Here is a table of points, one per row:
[  3  -3  50  13 -10  41 -40  16  14 -10 -27 -16 -49 -45  34 -12  29  18
 -19  30  37 -30 -13  38  34  38  15  30  28  15 -45 -26]
[ -2  49 -22 -17  -6  24  43   7  46 -11  85 -67 -41 -20  26   3  10  47
 -16   7 -56   0 -20  -6 -26  -2  54 -46 -44  37  60 -49]
[ 10  33   4  -5 -17 -28  -7  50 -48  89 -20   8   9  12  58 -30  21 -48
  14 -32  61 -27  19   2 -34  -4 -10 -17  23  -6  57  29]
[ -6   1  24  20   2  43  30  31  -9  12 -20 -56  11 -28  19  25  -7  55
 -18 -45  -4 -18  54  67 -22  -8 -51   1 -35  -3   7  33]
[ 36   6  29 -39   6 -20  50  55  78  -3 -11  77  28  21  88  42 -30 -35
 -17  10  -5  66  18   3 -37 -74 -22 -15 -40 -21 -36  -6]
[-12   3 -27   4 -25 -49 -22 -21 -43 -30 -40   1  13 -75  16 -11  12 -22
 -10 -16  27  14  54  36  12 -15  33  25   4  -3  40  42]
[ -2 -51 -36 -32  18  23  -3  23 -23   6  23 -23 -10 -12 -20  -9  25   1
  -4 -18   1 -11 -72  37  25  11  38 -10 -85 -16 -59  30]
[ -9  19 -35  30 -14  26  10  -3   3  42  26 -19   8 -73 -31  31 -45  82
 -26 -41  52  53 -59  14  46   8  11 -38 -20  17   7 -16]
[ 12 -18  -3 -26   5  33  19 -39 -20  25 -10   7  20 -17 -44  54  36 -62
 -10   5 -26   2  10 -17   4  -4   7 -19 -13  10  16   5]
[-16  -3 -16  49 -22 -12  24 -14   5 -34  -6  17 -27 -21  26  19 -24 -10
  -2 -36 -59 -15 -57 -23  30   7  -2  21  45   8 -38  23]
[ 40  14  54 -86 -27  -6  -9  -3 -44 -13 -78  29 -51  45 -15 -31 -10  15
  25  -6 -12  16  12  46 -10 -55  10 -14  -3   4   7  -6]
[  5   6 -24  33  41  18  31  -8  25   4   5  25  20 -12  35  52 -18 -26
  39 -62  25 -64   6 -27   6  48  60  14  41  -8  11 -31]
[-36  21 -25   9 -57  35 -21  49  -4 -15   8 -21  20  54 -40  17  25  -7
  13  19  17 -34   4  29  17  -5  20  -1  42  55  14 -26]
[  6 -12 -26  24 -21 -51  -3 -56  10   6  13 -30 -12  34  41  26  -9 -28
 -15  51  33  10  59 -19   2  10  10 -60 -42  28 -13 -51]
[ 10  -5  72 -41  23 -25  -2  14 -33   0  83  66   4  40  21  26  15 -14
 -39 -53  15   4  51 -17   4 -23 -14   0  28  34 -27   9]
[ 16 -33  -6  16  -1  20 -54 -32  -2 -44   2  10   3   4   5 -40  -2   9
  30  -6  18  35 -21  22   0 -69 -39  31 -47  28  67 -29]
[-42 -17 -41 -29   3 -27  33  16 -18  12 -13 -24   6 -39  -9 -45  -9 -10
 -15  29 -29  11  -5 -24 -24  42 -19  48  11 -20  21 -21]
[ 15  -3 -80  -6  21  25  10 -20 -37  -4  -4  -3 -53  47  14  24   2  38
  38  45 -31 -41  18 -56  61   0   2   3 -22 -24 -12  39]
[ -37    9   -2   19   34  -11   32    5   57   26  -23    8   41    5
  -30   15  -30  -13 -106  -13  -12  -34   61   -9  -20   24   33   26
  -38   55   31   66]
[-31   2 -44 -27  32  11 -23  -7   1 -25  10 -21  59  32  20  -8  31 -29
 -55 -34 -11 -33  22  42   5  17 -52 -74  15 -22 -15 -11]
[ -1 -10 -56 -62   3  38  23  -1  -2  -4 -38 -26  52 -15   4  25  22  73
  -6   3  37 -29   9 -29 -67   9  11  -1  40 -47 -27   4]
[ 57 -42 -14 -54  31 -28 -20 -19  11  15  49  -2 -24 -18   5 -83 -22  29
  -2   1 -24  -5 -24  18  18  51 -42   3   6   2   8  46]
[ 30 -21 -65 -40  46  10  -2 -21  25 -35 -59 -10  -2  51  60 -42  17  -9
  16 -20  30  47  21 -78 -71   0  24   0  24 -26  -5  53]
[ 26  10  -5  42  -5  18 -35 -10 -12   9  30   1 -19  16 -34 -29   3  55
   6  48 -15 -16 -21   9 -48 -47  30  16  16 -21   2 -35]
[  1  -8  38 -15  -1  70 -92  17  38   9  58 -27 -46 -29 -10  23 -37 -95
 -28  28 -14  -2 -50 -38  14  27  -8  22   0 -18 -20  41]
[ 11 -54   5   4  -3  -5 -19  24  47 -25 -13 -17 -15  15  -7 -81  99  -7
  -9   8 -19  78 -22  26  31 -28 -11  11  57  -7 -11  -3]
[-27 -22  -8   9 -23   8 -31  22   2 -79  -5  -8  22  -3 -29  32   2  21
   1  34  27 -30 -17 -15  19 -27 -21 -55 -45  11  38  16]
[ 20 -19  34 -20  -4 -47   8  90 -26  -6 -10  18  18  18 -33  -2  -6  64
 -46 -45   5  26   4 -11  16 -11 -32 -56  28   6 -44  -3]
[ 18  11  20  56   7 -15  47  38 -44  -9  16 -53  23  28 -28 -45  -4 -46
   9  -5  35 -98   9  16 -32 -67  16  50  -6  20  18  -4]
[ 11 -29 -35  28  14  -1  36   2 -36  -7  -6 -19 -28 -16  44  80  11 -34
   2  21  19  19  12  34  21  18  36  24  33   1  54   2]
[-127    2   54  -77   -3  -18  -10   13   -3    5    5    2   -8   40
   27  -16  -14   36   34   34   -1  -38    2  -20   20  -48  -42  -29
  -16  -50   -1  -20]
[ 19 -68  37  55  13  21 -18 -17  47  49  -3  12 -18  44 -21 -52   7  12
   5  38   7  11 -63  -8  37  59   0 -21  27  14  10  17]
[  8  11  -7  63  72   0 -61   3  17  10 -33 -11 -11   9 -28  52  -2 -21
  33  39 -21  20 -73   4   2  21 -28  21  28  10  -4  33]
[-13  -9 -28 -24 -26 -29  15  57 102  27  12  47   8  -8 -32  30 -22  -3
  56 -44  -9  17  76  72 -42  12 -52  11  -8 -41 -10 -21]
[-24  24  35 -31  21 -43 -52  32  25   7 -11 -44   0 -17 -26  38 -66  -2
   5 -54  -3 -41   1  -8 -17 -79 -14 -39   8   1  17  18]
[-29  57   4 -33  36   1 -16 -13  -1   2  19  42  63 -39 -26 -27   7   5
  29  41   1  40 -12 -16 -26  30  19  48  -2  63  -3  47]
[  7  28 102  25  72   1  21   8 -27 -10   5  23 -94 -32 -44  38  67  32
  -2 -24 -27  16 -13   4  -4  11 -69 -16  -7 -53   6 -17]
[ 19 -10 -14  13 -26   8 -18  20 -39 -18   9  82   2  30  14   5 -35  18
 -49  71   4 -20  27 -39  21  14 -29   1  -4  11  -4 -26]
[-37  58   6  28 -42  35 -16 -18 -23  36  -1  16  -3  35   5  27 -33 -27
 -54   7 -25   3 -52  50 -25  21  47  29 -56  13   4 -18]
[ -3  36  11  35  16   5  15  11  -2 -29   0  18   5 -31   5 -49 -15  30
 -19  56 -17 -36 -28  21  17  -4  64 -23 -25 -32  -4 -18]
[ 18 -78  -3  49 -43  12  21 -26   4  25 -17   3 -46 -64 -14 -30  15  -3
  30 -19 -56 -10   9  39 -38  65  -8 -40 -54  57 -43  26]
[ 30 -25  44 -22 -38  -4 -10 -65  35 -61 -43  -4  30  19  -1  29  25  11
   5  -1  -7 -42 -29 -19  87 -38   1  37  10 -20  33 -12]
[ 18  15 -57   6  25 -26 -11  33 -16  22 -47 -43 -58  29 -10 -33  12  -6
 -11  12  25 -17 -42 -37  32  14 -20  50 -32  47 -57 -44]
[ 19 -12  63   7  15 -57 -39 -22 -23  53  36  -3 -10  53   1  38 -17   1
  30 -75   1  37  86 -37 -15  17  41  24 -11 -62 -51 -12]
[ 30  -6  -8   1   0   4  47  -7 -31 -76   7  31 -11  -7 -27 -24 -29 -17
  11  -5   4  15 -43 -10 -33  59 -10  37 -19   0  35 -23]
[  8  39 -30 -38 -13 -58  68 -99  10  26   2  28   2 -56 -17 -12 -17 -33
  13   8 -10  25 -43  23 -63  10   6  -3   4 -16 -27 -31]
[-17   8 -10  57   7  44  21 -41 -27  17  38   9 -16  17 -32 -66 -14 -16
  48  20  30  57 103  18  53 -42  10  -1  35  48 -30 -50]
[ 31  68  50 -25 -15 -14  13 -23  -5 -30   3 -45   8  -8  20  35 -24  56
  79 -11  20  -8 -32  32  15  18 -26  22 -21 -17  23  38]
[ 33 -20  10 -10 -45  -4  57  23   1 -23  -3 -33  19  -8  10 -12 -25 -80
 -30  18 -13  68  33 -30  -6   2  -8 -26  46  -8 -10  53]
[-59 -37  17  70 -28   0  -2 -55 -28  -6   3  20  24  19  21   6  51  51
  24 -18  -4  34  -3 -48  -1   0  45  30  44 -15  -1  -6]
[-13  69 -55  -5 -55  -9  16  29  36  31   9  66  -4   0 -32   4  52 -21
  -3 -23  10 -18  14 -38 -15  -4  -6 -12  19 -44   2  11]
[ 37  20  22  -2   5  11 -54 -49  -8  44 -17 -42 127 -26  24  -7 -26 -37
  18  24 -30 -10  19 -22  29  -7  -6 -14  31   4   7 -67]
These points spread out most along one direction. For each point below, how far along it does it lie, from 0 to 99? The average is 50, and the first point in the table lies past the average. One standard deviation of the points above along it is 16.
[-36  21 -25   9 -57  35 -21  49  -4 -15   8 -21  20  54 -40  17  25  -7
  13  19  17 -34   4  29  17  -5  20  -1  42  55  14 -26] -> 56
[ 37  20  22  -2   5  11 -54 -49  -8  44 -17 -42 127 -26  24  -7 -26 -37
  18  24 -30 -10  19 -22  29  -7  -6 -14  31   4   7 -67] -> 47
[-16  -3 -16  49 -22 -12  24 -14   5 -34  -6  17 -27 -21  26  19 -24 -10
  -2 -36 -59 -15 -57 -23  30   7  -2  21  45   8 -38  23] -> 63
[  6 -12 -26  24 -21 -51  -3 -56  10   6  13 -30 -12  34  41  26  -9 -28
 -15  51  33  10  59 -19   2  10  10 -60 -42  28 -13 -51] -> 45
[ 18  11  20  56   7 -15  47  38 -44  -9  16 -53  23  28 -28 -45  -4 -46
   9  -5  35 -98   9  16 -32 -67  16  50  -6  20  18  -4] -> 48
[  8  39 -30 -38 -13 -58  68 -99  10  26   2  28   2 -56 -17 -12 -17 -33
  13   8 -10  25 -43  23 -63  10   6  -3   4 -16 -27 -31] -> 48
[ 33 -20  10 -10 -45  -4  57  23   1 -23  -3 -33  19  -8  10 -12 -25 -80
 -30  18 -13  68  33 -30  -6   2  -8 -26  46  -8 -10  53] -> 35
[-59 -37  17  70 -28   0  -2 -55 -28  -6   3  20  24  19  21   6  51  51
  24 -18  -4  34  -3 -48  -1   0  45  30  44 -15  -1  -6] -> 58
[ 30 -21 -65 -40  46  10  -2 -21  25 -35 -59 -10  -2  51  60 -42  17  -9
  16 -20  30  47  21 -78 -71   0  24   0  24 -26  -5  53] -> 36
[ 11 -54   5   4  -3  -5 -19  24  47 -25 -13 -17 -15  15  -7 -81  99  -7
  -9   8 -19  78 -22  26  31 -28 -11  11  57  -7 -11  -3] -> 60
[ 20 -19  34 -20  -4 -47   8  90 -26  -6 -10  18  18  18 -33  -2  -6  64
 -46 -45   5  26   4 -11  16 -11 -32 -56  28   6 -44  -3] -> 30
